In the rows, 128 means zero.
One turn moves every row onto another: examples first, then more rows asked
k_49: [115 135 120 134 162 104 119 107 118 112 160 125  75 134 130 127 119]
k_523: [130 158 139 105 133 127 125 144 127 145  82 124 151 132 120 124 138]
k_293: [120 104 140 126 110 140 112 129 144 166 136  96 107 118 109 130 120]
k_252: [100 118 130 133 157 118 136  90 128 118 142 124  74 135 137 123 125]
k_835: [147 151 131 132 144 130 122  88 131  92 159 102 121 142 120 112 127]
k_862: [153 113 124 128 170 120 123 112 125 107 148 148 107 146 139 137  93]
k_122: [128 138 142 124 132 129 154  97 131  82 159 110 122 145 133 117 137]
k_476: [123 149 138 101 127 126 126 128 119 146  82 133 159 125 114 126 133]
k_813: [120  95 123 139  96 137 150 134 137 144 140 101 125 115 132 139 132]
k_435: [128 155 133 103 128 125 122 128 120 146  84 131 162 122 112 127 131]
k_857: [126 141 107 145 162 111 118  87 130 118 152 115  85 122 129 126 114]
k_312: [120  98 121 127  93 141 141 136 145 137 145 106 121 120 102 139 134]
k_757: [129 158 139 106 129 125 130 144 126 143  84 127 154 130 123 126 140]
k_14: [116 139 113 134 155 100 131 112 116 104 164 128  80 131 137 133 119]
k_177: [160 159 116 135 157 116 111 117 101  99 141 126 104 132 136 122 105]
k_479: [115 108 135 125  92 135 151 142 141 145 145 105 118 110 121 142 128]
k_716: [131 153 125 114 122 127 128 132 126 147  91 133 169 122 117 121 130]
k_964: [118  98 123 129 174 137 114 114 127 110 138 146  88 144 125 127 115]
k_586: [127 154 132 102 124 124 130 131 119 142  84 132 164 123 115 129 134]
k_459: [145 113 104 148 105 134 124 127 138 150 145  92 129 109 121 136 121]
k_117: [118 145 138 108 121 129 133 133 127 148  87 138 165 128 120 122 135]
k_880: [123  91 127 137 112 145 115 122 140 163 132  92 113 124 122 127 126]
k_911: [129 151 141  95 130 132 130 129 115 148  84 135 155 125 119 118 115]
k_945: [149 113 124 127 161 118 140 117 124  98 150 153 108 145 144 141  97]
k_516: [133 163 136 107 133 125 124 144 127 145  84 124 155 128 120 127 136]
k_278: [107 130 124 131 157 104 132 111 116 108 160 129  73 137 136 130 121]
k_648: [125 148 133 111 127 130 118 129 127 155  85 134 162 128 116 118 130]
k_277: [114 136 110 140 145 107 156 100 126 101 156 126  90 118 140 136 124]
k_179: [145 124  96 142 171 127 114 116 126 100 152 142 104 127 123 137 107]
k_680: [142 104 134 123 167 122 131 114 124 106 144 152 102 151 143 136  99]
k_653: [122 109 112 133 158 127 150 128 123  90 148 155 104 132 136 142 122]
k_651: [128 138 136 123 140 115 156 130  97  84 137 142 102 137 153 129 122]
k_275: [125 130 155 121 144 138 126  87 133  97 149 105 109 155 123 104 135]
k_914: [143 126 114 137 104 131 122 136 143 151 151  93 126  99 110 139 117]
k_355: [125 126 152 120 161 128 110 112 102 111 122 131  81 154 140 111 116]
k_761: [136 156 136  98 131 131 129 131 115 145  88 134 158 121 118 119 113]
k_418: [131 154 138  97 128 131 138 133 114 142  86 136 159 122 120 122 115]
k_966: [124  96 124 127 105 145 115 128 148 149 140 101 114 126  94 131 127]
k_69: [138 111 107 133  98 138 122 131 147 139 147 100 125 115  96 139 126]

k_680 turns into k_945
k_355 turns into k_651
k_716 turns into k_648
And these:
k_179 turns into k_964
k_516 turns into k_523
k_911 turns into k_418
k_277 turns into k_857
k_278 turns into k_14
k_966 turns into k_312
k_479 turns into k_914
k_880 turns into k_813
k_122 turns into k_835
k_476 turns into k_586

